Rotation paths and how fast each direction turns (degrees a step):
Each turn is a multiple of 5 degrees from 10 to 175, or 0.
Each row of a path follows its step; steps can be skipped.
Rotation 1:
step 5: [ 12  22  -4   7   4  26  18   4   4 -23  27  23 -15  14  -7  -6   6  -4
  -8 -20 -19 -18  -6  -7 -10  10 -21  14 -15  11   4  18 -12  -9  -8 -33
   2  -5  20   4 -12  -3  -6  -1  12 -10   0   5  18   8  -1   9  -7  -1
  23  20  17  -4  -7  19  -8  18  14  10 -13   1   4   4  -5  11   7]
step 11: [-17  20   7  25  20  -9   7   4  11 -25   1   3  29   3  -6  12   9   4
 -13  -7   5  15 -21 -11  -3   7   1  12 -14 -20   2   7  21  14   6  -3
  13  10  18  -7 -14  -7   1   6  30   8  -1  17   2  14  -5   4  -9 -31
   9  12  22   2  -6  10  -6   3  -2   3   6  26  -7   0  -3  27   4]
step 14: [ -5   7   0  29 -16   2 -10  21 -13   8   0  21  12 -12  -2 -10   8  -3
   7 -17  -4   4   8 -19 -13   9  -2  -6   1 -11 -21   0  -2   8   4 -10
 -13  16 -13   9  -8  -8  -4  10  23   1  15 -15 -18   6 -34  -3   6   2
  15   9  19 -41   5  -8  31 -15   6  -8   2   0   0   9  -1  15  11]
step 20: [-14  -2  -1  12 -17   4 -14  24 -17  -1  -9  18  -3   1 -35 -33   6  18
   1  -1 -15  -3  -7  -3   6 -14  20  16 -15 -26   6  22  -5  12  -7   6
 -13  -2  17  -9   0  -3  -6  15  -4 -14  -5  -7  -6  10  -8   0   1   7
   1  -5  16   2 -20  -1   4 -18  25  24   5   9   5  27   6  -9   4]
step 22: [ 12  12 -17 -16 -15  -1   6  12  12  -6   5  -1  -1  13   6  -9  26  -4
   4   6  18   0   5   2  -9  26  -2  13  -6 -18   8  26  23   7  10 -15
  -7  -9  -9  22 -12 -15 -18 -12  -4  -4  11  -4  -5  -1  23  22  18  11
  -8   6 -24  19  -3  10  -1   5  23  13  -5   9   6  35   2  -6 -13]
step 24: [  3   7  18 -10 -12  27  -8 -11  20  10  29  10  12  -9  17  -6  13   4
 -17   1   7   2  10   8  19  -3  -7  11 -16 -21   9   1  14   2  10  -5
 -18   2  12   1  -8   4 -19  -2   0  -1  -7  -9  30  -5 -17 -16  14  10
 -15 -13  -8 -20  10 -30 -16  -5  15 -21  -1   5  -3   3 -11  -2 -25]
step 30: [ 19   3  -5  13   2  32  -2  13  11   5  15  -6   5 -13   5  -6 -20  -1
  -7 -21  11   0  10   5 -30 -13   0  18   6   9  -6   2 -10  -7  -8   4
 -12  -2  -3   1   5  -6  10  -5   4  21   3  -3  13 -12 -22 -23  -9  -5
  19  -2   8   7  13 -33  -3 -22   5   8   5  15 -13  26 -15  15 -28]
step 33: [ 20  -1  17  17 -21   1   9  15  -4  12  13 -25   6  13   4  -6   3 -11
 -11  20   2  11  -9  -5   1  -8 -12   5   8   8   1  -3 -23  22 -22  -1
   3  19  -9  12  -9  13  -5  -6   2  22  23  -4  13 -27 -12 -24   3  -6
 -16  -6   7  23   1  15 -13 -19  20 -15  -7   1   8   1 -21  -2  16]
[ 3 -2  0  1 -3  9  2 -4 -2  0  0  0  1  0 -5  0  2 -1  0  1 -3  0 -1 -6
  1  2  4 -2 -3 -1  4  4 -2  2 -1 -1  1  7  1  0 -1  5  0  0  0  3  2 -3
 -1  6  0 -2  7  1 -2  4  3 -4  2  1 -2  3 -1 -6  1  7  3 -6 -1 -5  0]
80
[-4 -5 -5  1  1  3  2 -1  0  0 -3 -4 -2 -2  2 -9  2  4  1  2 -1  4 -5  0
  1 -4  3  5  1  3  0  1 -2  7 -2  6  0  2 -2  1  2 -5 -2  2  3  2  1 -5
  0 -7 -2 -2 -1 -2  3  6  0  3 -1 -3  2 -3 -3 -3 -3 -2  2  0  3 -6 -3]
110
[ 0 -1  0 -5  4  2  1  4  2 -4  1 -5  1  2  0 -1  0  0 -3 -2  2 -1  2  3
 -2 -2  1  3 -8 -3 -4  2 -3  1  2  1 -4 -3  6  2 -2  1  4 10 -2  2 -1  4
  0 -2 -2  9  1 -2  1  2 -2  0  2  1 -2  2  5 -5  1  5 -4 -1 -1 -1 -3]
170
[ 6 -4 -1  1 -4 -1 -4 -1 -1 -1 -7 -5  0  2 -6 -3  5 -2  0 -1  4  5  3  1
 -4 -2  0 -2  0  3  1 -5 -1  4  3 -5  1  1  2  3 -1 -3  3 -1 -4  0  1 -2
  3  0 -3  2 -5 -3 -1  0 -1 -5 -4  1 -2 -7 -5  1  4  1 -2 -1 -2  2  5]
20
[-2 -1 -2 -4 -2  1  2 -5  2  4 -1 -8 -3  1 -2 -2  3  2  0  4 -3  6  3  1
  1  4  4  0  8  3  2  2  3 -5  1  0 -2 -4 -3  6 -3  1  1  3 -5  3  1  3
 -1 -2 -2 -5  3  1 -2 -3 -2  2  7 -2 -2  4 -1  3 -1  2  0 -1 -1  6 -3]
120
[-1  0  3  1  0  8 -1 -2  1  1 -5  2 -2  4 -2  3  1  3 -1 -1  5 -6  1 -1
  2  5 -1 -3 -1 -3 -4  1 -2  6 -2  1 -1 -1  3 -1 -5 -4  2 -4 -3  2  3  0
 -3 -7 -6 -2  1  1  1 -2 -4 -2 -4 -4  1  5 -1  5  3  0  4  3  5  1 -3]
175
